128 stands for zero in the data rows.
Here are some points:
[138 104 120 103 119  81 177 106 167 120 137 148  88 162 132 158]
[128 123 121 107 126  86 152 115 107 147 138 150  93 115 141 137]
[124 134 125 127 143 149 121 139 129 148 102 131 138  96 130 138]
[100 152 105 141 135 153  86 152  61 159 111 125 142  77 139 112]
[142 130 136 120 136 131 152 127 121 134 125 111 150 118 139 123]
[127 147 110 118 148  91 152 121 132 136 116  86 159  86 150 124]
[144 103 136 114 139 104 149 116 171 115 136 115 111 156 110 156]
[124 131 126 126 126 125 131 125 119 133 128 133 126 121 132 126]
[139 131 144 120 147 129 150 122 118 139 120 116 139 113 140 127]
[123 118 110 113 118 117 129 116 163 124 119 141  77 131 129 151]
[132 160 143 140 148 129 102 159  51 137 108 114 208  83 149  88]
[106 106 107 139  85 105 118 109 144  95 171 175  73 176 113 135]
[114 135 118 111 150 171 102 153 110 157  88 105 126  70 135 130]
[135 127 138 131 131 147 123 133 126 130 125 118 147 123 127 122]
[101 135 118 166 101 119  72 122 136 115 156 166  89 166  90 139]
[ 97  93 121 138  87  69 121  92 161  94 171 159  46 179  88 119]
[127 117 101 123 132 131 101 132 146 163 102 148  68 110 123 178]
[113 152 120 117 131  79 169 111  64 197 154 157  82  90 125 132]
[106 136 110 113 109 121 110 116 130 137 122 156  87 116 107 153]
[ 99 148  78 150 143 187  35 174  88 164  88 138 124  29 124 127]
[115 130 116  84 152  93 170 115 102 162 109 150  96  96 153 141]
[122 134 108 158 119 120 121 114 111  99 134 143 121 146  99 130]
[142 166 193 171 149 185  95 140  65 142 125  53 255  98 163  87]
Here are 10 more points, each followed by its number:
[110 148 135 168 104 108 108 116  82 112 168 141 131 131 117  92] 0
[126 130 143 161 119 140 124 129 128 107 165 123 153 152 123 101] 1
[124 124 138 128 119 129 128 132 131 123 130 123 122 129 125 131] 2
[130 129 135 128 139  87 160 123  83 123 163 138 147 148 152 100] 3
[135 146 157 142 144 122 153 127 109 123 130 129 164 130 143 112] 4
[123 138 135 140 128 119 127 136  84 132 137 125 145 113 146 113] 5
[129 125 145 152 126 154 132 118 172  88 139 122 143 159 112 119] 6
[115 141 130 139 136 152 106 137 103 132 122 127 130 107 141 121] 7
[134 130 116  90 141  87 163 127 106 158 116 140 104 107 146 145] 8
[140 113 124 126 119 133 122 117 137 141 125 131 148 130 127 138] 9
Which of these numbered points is nearest to each point below by angle, seen from the average point of the first points? Its number follows each.
[128 122 125 120 124  87 160 125  96 125 145 120 143 141 147 113] > 3
[127 136 128 134 129 121 123 134 107 134 132 122 145 123 134 117] > 5
[130 135 146 163 111 121 126 135 113  99 150 138 150 148 120 100] > 1
[142 120 135 123 123  95 157 114 114 124 148 129 136 142 141 112] > 3
[132 123 131 122 126 102 142 109 125 135 151 141 114 156 132 117] > 3
[166 130 147 101 151 200 126 164 192 135  70  86 181 101 123 155] > 9
[152 121 145 134 142 157 129 133 174 103 124 108 147 150 116 134] > 6
[146 124 115 124 142 133 141 121 148 137 111 123 115 112 127 154] > 9
[141 130 135 131 127 101 139 137 120 128 148 136 139 131 152 105] > 3
[182 131 130  54 168  52 221 125 120 176 109 125 132 136 151 162] > 8
[ 88 131 115 143 145 161  88 145 106 156 113 110 118  86 122 127] > 7
[136 135 126 134 113 109 136 124 109 133 144 139 115 143 135 120] > 3
[120 133 126 141 139 161 109 129 120 136 121 120 143  95 139 119] > 7
[113 147 129 144 117  98 142 139  78 133 157 136 133 135 148 111] > 3
[ 90 156 110 123 145 105 104 143  33 178 119 144 113  44 146 110] > 5
[ 99 130 113 164  83  97 107 132  71 125 164 156 126 131 138 101] > 0
[160 131 144 135 141 179 129 126 191 104 119  99 146 158 105 137] > 6
[114 130 120 118 133 123 128 130 118 140 122 136 114 108 123 136] > 8
[134 130 150 132 129 114 149 132  99 130 147 127 164 168 141 100] > 3
[156 115 144  86 160 140 153 128 177 141  84 106 131 114 117 165] > 9
[121 126 124 129 114 112 128 124 132 132 134 142 103 140 127 135] > 2
[124 124 124 140 116 110 119 124 116 121 146 146 112 140 119 121] > 0
[ 55 119  85  35 133   0 201  68  56 242 145 249   0  66 146 175] > 8
[120 109 124 122 113 103 132 115 144 126 128 138  87 143 113 149] > 2
[120 126 124 142 113 124 120 123 114 122 146 134 125 125 116 117] > 0
